Points and heights
<333>: [109 110 148 109 130 139 116  50]  h=40
<25>: [170 130  99  92  76 136 138  78]  h=87
<1034>: [132 119 130 100 133 141 116  80]  h=71
<1091>: [120 116 138 105 137 141 114  67]  h=75
<705>: [ 92 126 152 165 171 120 127 178]  h=36
<65>: [119 115 144 103 136 142 117  52]  h=53
<525>: [180 128  94  98  67 148 142  78]  h=94
<1104>: [158 147 112 118  94 126 132 168]  h=24
<643>: [171 158 113 138  95 121 142 193]  h=71
<1186>: [100 131 152 158 170 122 129 178]  h=29
<1152>: [122 114 147 101 132 141 119  52]  h=57
<531>: [178 127  95  97  69 146 138  82]  h=94
<884>: [167 132  92  92  77 139 126 100]  h=74
<580>: [156 127 122  88 105 141 132  59]  h=91
<614>: [106 122 146 130 150 133 117 115]  h=64
<348>: [ 73 119 151 174 174 109 125 178]  h=85
<1088>: [100 107 152 115 130 140 114  47]  h=72
<574>: [166 134  91  97  78 141 118 134]  h=33
<200>: [ 90 118 144 175 180 110 121 186]  h=38
<926>: [129 119 138  98 134 143 118  60]  h=74
<485>: [ 86 115 150 148 153 125 123 117]  h=78
<670>: [145 146 104 150 135 103 143 200]  h=63
<175>: [139 147 132 127 128 126 134 168]  h=26
<150>: [164 129 103  92  85 136 131  80]  h=82
<179>: [ 72 118 151 175 174 114 124 178]  h=78
<620>: [ 75 117 149 180 179 109 121 183]  h=66
<197>: [157 154 112 137 108 114 142 196]  h=43
<922>: [108 112 138 115 143 139 112  79]  h=75
<549>: [151 149 101 148 129 102 145 201]  h=68
<578>: [133 120 143  93 130 145 124  51]  h=84
<264>: [133 144 137 136 139 122 134 177]  h=18
<1135>: [158 138 103 105  90 131 122 146]  h=31
<644>: [133 143 122 146 148 108 139 196]  h=21
<564>: [ 97 106 156 115 123 141 114  45]  h=98
<96>: [143 147 108 147 136 105 143 199]  h=47
<837>: [ 90 125 160 161 165 121 126 163]  h=59
<162>: [ 86 102 145 129 141 130 114  62]  h=86
<878>: [180 127  96  94  66 142 143  73]  h=94
<184>: [ 79  99 142 137 149 127 117  79]  h=86
<759>: [101 106 155 112 125 140 114  46]  h=90
<1199>: [177 128  92  95  72 143 134  86]  h=88
<708>: [140 142 127 120 126 129 128 157]  h=32
<260>: [165 156 114 133  99 119 142 190]  h=46
<355>: [158 142 106 110  90 132 124 153]  h=28
<302>: [144 144 105 151 138 104 144 201]  h=62
<468>: [145 146 122 118 116 126 129 162]  h=30
<140>: [ 98 126 156 149 157 128 126 147]  h=59
<850>: [ 99 118 147 133 152 132 119 113]  h=68
<28>: [119 137 138 151 164 117 132 186]  h=5
<344>: [140 124 119  95 118 140 117  97]  h=64
<1026>: [156 151 120 127 103 120 137 180]  h=27
<717>: [143 144 109 150 139 104 144 198]  h=50
<676>: [133 140 110 157 153 100 137 200]  h=82
<4>: [ 93 104 149 122 133 137 114  52]  h=72
<1145>: [ 84 122 149 171 173 117 125 179]  h=45
<395>: [ 68 121 153 177 174 109 127 176]  h=95
<7>: [175 130  95  97  69 142 135  81]  h=91
<1022>: [138 147 125 143 142 112 140 192]  h=22
<209>: [130 120 148  95 130 145 122  49]  h=88
<502>: [117 116 139 104 136 141 116  60]  h=73
<608>: [ 72 118 150 180 177 108 123 182]  h=90
<204>: [134 122 141  96 132 145 122  54]  h=74
<772>: [146 145 106 152 139 103 144 198]  h=62
<556>: [ 75 122 161 171 167 115 131 161]  h=84
<605>: [143 130 117 102 118 139 116 122]  h=50
<1079>: [165 129 107  94  85 137 139  68]  h=89
<726>: [ 76 121 156 170 172 115 128 174]  h=73
<945>: [162 128 114  88  91 138 139  65]  h=90
<891>: [ 73 118 146 180 176 110 122 182]  h=85
<634>: [125 129 137 117 142 136 118 127]  h=48
<610>: [166 153 108 140 104 114 143 195]  h=71
<401>: [101 108 149 116 130 138 113  49]  h=51
<619>: [103 130 144 161 172 117 128 185]  h=3
<882>: [115 115 138 107 140 139 113  69]  h=75
<1203>: [132 119 146  96 130 144 122  52]  h=80
<526>: [131 142 134 144 150 118 136 189]  h=13
<900>: [ 72 111 151 157 158 118 133 107]  h=91
<1172>: [108 132 143 159 173 115 129 185]  h=0
<86>: [180 127  91  98  66 154 130 100]  h=97
<551>: [109 134 154 144 158 127 127 161]  h=36
<879>: [165 133  93  96  79 139 118 131]  h=37
<1147>: [ 80 111 152 153 155 122 127 109]  h=85
<39>: [ 96 127 156 162 164 125 127 171]  h=43
<828>: [176 127  89  95  68 151 119 117]  h=85
<182>: [ 72 117 155 166 161 114 138 123]  h=92
<532>: [167 144 105 113  82 133 124 159]  h=14
<623>: [172 131 103  93  73 138 142  70]  h=91
<397>: [ 77 105 144 146 153 122 124  87]  h=89
<518>: [101 131 152 157 168 120 128 178]  h=22
<316>: [181 128  95 101  66 151 139  81]  h=97
<325>: [127 118 141 100 134 142 116  56]  h=68
<654>: [183 127  94 101  66 150 137  84]  h=99
<1123>: [152 129 111  92 103 136 127  79]  h=77
<883>: [152 145 114 115 105 127 128 159]  h=31
<1157>: [153 148  96 147 124 103 147 203]  h=76
<341>: [148 125 130  92 118 144 129  60]  h=87
<21>: [146 126 127  93 121 141 124  65]  h=82
<121>: [ 99 130 157 152 158 123 126 155]  h=54
<1118>: [177 129  96  96  69 145 140  78]  h=93
<972>: [ 67 118 152 178 177 109 128 177]  h=96
<50>: [132 137 110 159 154 100 136 196]  h=82
<1128>: [171 136  92 103  77 143 115 143]  h=38
<437>: [142 144 107 150 138 105 142 198]  h=53
<805>: [179 128  92  97  66 149 132  92]  h=94
<463>: [147 123 130  91 122 140 125  62]  h=84
<1139>: [ 78 120 154 174 171 114 125 176]  h=74
<550>: [132 119 143  97 131 144 121  51]  h=74
<628>: [ 86 125 159 159 160 123 128 150]  h=70
<771>: [ 76 121 159 170 169 115 130 167]  h=81
<838>: [175 128  87  95  68 155 116 119]  h=87
<510>: [ 83 120 143 177 179 108 119 184]  h=49
<1094>: [161 154 109 142 112 113 145 197]  h=63
Rows and their valley's bottom
From each row below, which row is at the bottom of the valley it runs down into?
<708> => <1172>
<175> => <1172>
<1091> => <333>
<260> => <532>
<883> => <532>
<850> => <1172>
<759> => <333>
<65> => <333>
<1026> => <532>
